Each path is a new rotation, seen through one point. The rows after it are directions, each followed by how far the rotation turns it, in degrees per step (0 if it stays put).
Each turn is a multiple of 5 degrees from 10 to 175, or 0.
Each row of a path follows its step; steps can be skipped.
Rotation 1:
step 0: 18,24,-19,5,-15,3,-8,-21,7,-1,4,20,-11,-22,5,-34,-18,-8,20,-20,18,26,-49,2,3,-4,5,4,27,-21,-18,9,-18,-29,14,27,-16
step 1: 5,-4,13,3,-36,-23,3,9,-5,28,11,-14,-5,-24,-23,-12,20,30,-2,33,-28,1,9,22,-6,1,4,50,0,1,-14,-1,-3,36,-7,4,24
step 2: 8,15,-22,-39,4,7,6,-24,-4,-5,-15,-23,-7,12,-11,12,13,-8,-32,17,-3,37,-16,25,8,-15,2,-45,-3,17,30,3,26,-3,1,22,13
step 3: 8,-7,-3,23,16,24,24,-22,-11,9,31,33,14,7,14,-11,2,23,-4,-24,-27,-44,23,16,3,0,11,-23,24,-29,10,1,2,19,-22,1,4
step 4: 14,10,35,-14,-5,26,0,-18,-12,-34,-22,-2,-20,-31,25,4,-13,-14,31,28,2,9,-23,-4,5,-32,-14,-5,3,-27,-24,-11,-14,12,14,-11,-12
step 5: 16,-3,31,41,-15,-40,-3,-15,4,14,16,-4,19,-25,1,-43,14,4,-19,20,17,21,-4,0,-1,12,20,-1,2,19,27,-5,-10,-13,-15,-19,4
step 6: -15,-31,-16,-4,-30,13,10,16,18,-13,-34,-35,-11,-6,4,3,-11,29,-7,8,-20,-19,-20,-8,1,-6,25,-18,10,11,10,-9,37,-1,10,40,10
step 7: 19,8,23,22,4,8,11,13,10,12,45,30,-35,4,-18,33,23,-24,-9,-16,-16,4,0,-11,-1,-2,-10,-31,7,-24,21,3,-4,-9,-1,22,18
step 8: -16,-15,13,1,1,18,-37,-10,8,0,-12,1,-7,3,25,14,-6,-17,-9,21,-12,-9,-12,40,18,10,4,1,28,-4,-32,-38,-18,14,-34,-16,-27
step 9: 16,1,-2,17,7,4,-5,10,20,18,-4,6,-22,8,-13,-40,13,36,18,16,51,16,2,-8,8,-47,4,-25,-6,19,2,5,-24,0,3,-8,-10
1,-3,-3,5,-4,14,5,6,-6,-1,-7,12,-3,7,1,4,-6,0,0,-5,-8,13,6,-2,-2,16,-2,-10,0,-5,8,10,16,6,-3,-2,-2
90
19,5,3,9,1,-1,-2,8,-1,-7,-7,-4,-3,-4,-5,-3,-8,2,0,-4,2,5,-5,6,-5,-1,8,3,3,0,-16,10,-8,1,-9,-13,-11
85
13,-15,-4,-11,-1,-10,1,5,2,-5,3,6,-4,-7,-9,9,-2,7,8,6,-3,3,8,-8,7,-6,-2,-10,-6,2,-6,-3,-2,11,13,-5,2
140
6,8,-20,9,7,2,-5,1,5,6,-6,0,1,2,1,-11,-12,4,7,2,1,-18,0,-5,2,2,4,-13,3,5,1,1,0,0,5,7,5
115
-2,0,-5,-3,-6,3,19,10,-5,18,-8,-14,-1,-6,9,8,1,-6,6,0,10,-2,5,3,6,1,5,-2,5,-5,-7,-7,3,2,1,-7,0
155
Rotation 2:
step 0: 0,26,24,-10,1,8,4,4,29,-9,-8,7,-20,15,39,-8,-12,-9,-22,-19,3,6,-25,-2,35,38,3,36,-8,-9,18,15,31,39,16,12,-2
step 1: -1,-27,4,-36,18,10,-38,-6,-7,-10,9,-2,-22,-24,-6,-33,-6,8,-24,-32,-2,-42,2,-7,24,12,-3,14,9,5,24,28,28,-17,-12,20,10
step 2: 8,-3,-40,-28,-6,-1,-32,2,-9,-17,-15,-18,-20,22,26,-53,18,16,-9,-1,-23,14,16,23,-14,16,15,12,-10,8,-19,7,10,4,-36,-12,-13
step 3: 34,4,-21,-7,-14,-1,11,-6,9,-8,-3,3,-40,51,-1,-26,32,-16,4,12,0,2,2,-8,29,-5,-10,18,11,10,-4,-25,35,-36,22,12,3
step 4: -6,-30,-9,-31,-8,-20,10,-36,7,0,-6,32,14,16,7,-29,24,7,-30,0,23,-17,2,-12,31,20,-28,-7,-17,10,-1,-15,-25,-4,17,-26,29
step 5: 4,2,-35,-17,17,-8,-5,-10,12,-22,27,17,38,24,27,5,-28,-9,-28,-14,-28,-3,-34,20,6,6,8,17,6,14,-2,-42,-9,-16,-18,-4,23
step 6: -17,23,-31,-8,1,-14,17,25,8,1,-14,3,-11,-9,-4,27,34,8,-17,-32,-20,7,-6,-37,19,12,14,46,8,-9,19,-12,-7,-29,-20,-11,24
step 7: -16,-3,-16,-23,-12,7,-13,38,7,5,-38,6,-2,14,16,18,-14,-9,-53,-3,-8,4,-6,-12,8,30,-46,8,-5,0,25,5,25,22,15,-14,-14
step 8: 2,-2,-14,-23,4,7,-30,24,-29,-4,-26,7,-14,-30,8,-28,-25,19,-30,-9,-7,-19,-35,-6,22,-20,-16,11,16,12,-21,-10,-5,-25,15,35,-15
step 9: -12,-11,-34,-10,-24,4,15,1,-10,-10,-19,-32,-38,18,-5,-26,-2,8,-33,-19,-12,17,11,19,-18,4,-17,-4,-2,-24,-24,8,-41,-33,-14,18,9
-15,0,-8,-7,2,9,5,-3,13,9,3,14,4,-7,2,3,-3,5,3,4,-4,4,6,10,-3,0,7,12,-9,1,9,7,4,-8,8,7,-4
60
5,6,-3,5,4,10,1,9,-1,-2,2,6,-3,11,-2,-6,-17,5,5,10,0,3,-11,5,13,-8,9,7,0,7,0,-7,-2,14,-3,-5,-8
140
10,-7,1,3,5,-2,3,8,4,6,-8,-1,-1,-1,-6,6,9,-2,-5,12,1,16,-3,-10,1,3,2,2,-13,2,-9,-1,18,-3,5,-8,-6
95
-3,4,7,-2,4,1,-1,5,-4,-3,-4,7,7,-2,-8,8,-7,-1,-4,-23,-3,4,4,-5,-8,-2,5,13,3,3,-1,-1,9,15,5,-5,11
55
-10,-7,-6,-1,0,-12,8,-3,11,-3,13,-5,-5,3,3,10,-6,2,2,-7,8,1,-14,-6,1,9,14,-9,5,7,-3,1,-2,1,8,-7,1
60
